G: 0.41, -4.43, -2.55, -1.87, -1.15, -5.93, 3.11, 1.21, -1.38
U: 1.52, -2.36, -2.03, 3.70, -3.18, -4.48, 3.29, 0.63, -0.37
B: -0.98, -3.75, -2.97, -2.63, -1.45, -7.12, 5.54, 0.61, 1.08
P: -2.97, 0.16, -1.84, 1.75, 0.46, -2.79, 1.02, 0.75, -1.12
T: 0.41, -4.43, -2.55, -1.87, -1.57, -6.94, 5.92, 0.76, -1.15
J: 1.24, -2.06, -1.64, -4.02, -0.57, -5.50, 1.84, 1.01, 1.37
R: 0.12, -1.42, -0.28, -3.56, 0.09, -1.48, 1.62, -0.14, 1.19
Y: 0.41, -4.43, -2.55, -1.87, -2.54, -6.50, 6.18, 0.27, 1.32
W: 0.41, -4.44, 1.21, -2.55, -5.93, -1.15, 3.11, -1.38, -1.87
X: -0.36, -1.42, -4.20, 4.48, -2.26, -9.04, 2.40, 2.35, -1.45
Q: 3.11, -2.42, -2.75, -3.19, -1.63, -9.00, 1.51, 2.20, 1.29
has: -6.50, 6.18, 0.27, 1.32	yes
perm: -5.93, -4.43, -2.55, -1.87, -1.38, -1.15, 0.41, 1.21, 3.11	G
has: -1.45, -7.13, 5.54, 0.61	no
has: 2.40, -9.04	no
has: -1.15, -5.93, -2.55	no
perm: -1.87, -1.38, 3.11, -1.15, -5.93, -2.55, 1.21, -4.44, 0.41	W

V: 3.84, -1.16, -2.90, 0.76, -0.27, -1.39, -0.15, 1.44, 2.00, 4.55, 0.34, -6.56, 0.27, 0.18, 2.13, 0.61, 2.29, 1.15, -1.40, -0.07, -0.09, -1.67, 0.61, -0.14, -0.87, -0.36, -1.24, 3.60
C: -0.36, 0.76, -6.56, 0.65, -0.07, 0.74, -0.06, 0.05, -2.90, 2.13, 0.49, 0.92, -0.52, -0.27, -0.85, -1.39, 0.04, -0.09, 1.44, 2.87, -0.71, 2.29, 2.55, -0.87, -0.36, 4.55, 5.30, 3.60
Z: -1.98, -0.52, -0.44, -0.87, 0.26, -0.57, 0.81, 1.31, -1.45, -4.63, 0.65, 5.53, -0.19, -0.30, -4.60, 0.69, 0.48, -0.24, -0.36, -0.47, 0.43, -0.03, 1.21, 0.60, -1.09, -0.63, 0.86, -2.02
F: 0.91, -0.07, -2.90, 0.05, -0.26, -0.06, 0.65, 5.30, 2.13, 0.76, -0.09, 0.74, 2.29, -1.39, -0.71, -0.36, 2.87, -6.56, 0.49, -0.85, 2.55, -0.36, 1.44, -0.87, 4.55, 0.04, -0.52, 3.60
A: -1.98, 0.11, -0.44, -0.87, 0.78, -0.57, 0.43, 1.31, -0.59, -6.46, 0.65, 5.53, 0.74, 0.18, -4.60, 0.85, -0.43, 2.55, -0.36, -0.07, 0.32, -3.30, 2.12, 0.41, -0.80, -0.89, 1.90, -3.14
M: -3.43, -1.16, -0.44, 0.43, 1.83, -0.57, 0.04, 1.04, -1.45, -0.96, 0.26, 3.11, 0.51, 0.90, 0.78, 0.77, -2.24, -3.04, -3.49, -0.15, 0.02, -4.12, 1.82, -0.32, -0.58, -1.02, 0.33, 0.23
S: 5.30, -0.52, -2.90, 0.76, -0.27, -1.39, 0.04, 1.44, 2.87, 4.55, 0.49, -6.56, 0.74, -0.06, 2.13, 0.65, 2.29, 2.55, -0.36, -0.07, -0.09, -0.85, 0.91, 0.05, -0.87, -0.36, -0.71, 3.60
E: -0.52, -1.47, 3.24, 0.11, 0.78, -0.57, 0.23, 0.90, -2.32, -4.63, 0.42, 5.53, -0.19, -0.54, -3.25, 0.65, -1.34, 1.15, -2.45, -0.47, 0.22, -0.03, 1.52, 0.60, -0.87, -0.63, 0.33, -0.90
perm: -6.56, -2.90, -1.39, -0.87, -0.85, -0.71, -0.52, -0.36, -0.36, -0.27, -0.09, -0.07, -0.06, 0.04, 0.05, 0.49, 0.65, 0.74, 0.76, 0.91, 1.44, 2.13, 2.29, 2.55, 2.87, 3.60, 4.55, 5.30	S
perm: 0.27, 0.18, 2.13, 0.61, 2.29, 1.15, -1.40, -0.07, -0.09, -1.67, 0.61, -0.14, -0.87, -0.36, -1.24, 3.60, 3.84, -1.16, -2.90, 0.76, -0.27, -1.39, -0.15, 1.44, 2.00, 4.55, 0.34, -6.56	V
perm: -0.07, -0.85, -0.71, -0.06, 0.76, 0.05, -1.39, -0.27, 3.60, -0.36, 0.65, 2.13, 4.55, 1.44, -0.36, -0.87, -6.56, 5.30, 0.04, -0.52, 0.91, 2.29, 2.87, 0.49, 2.55, -0.09, -2.90, 0.74	S

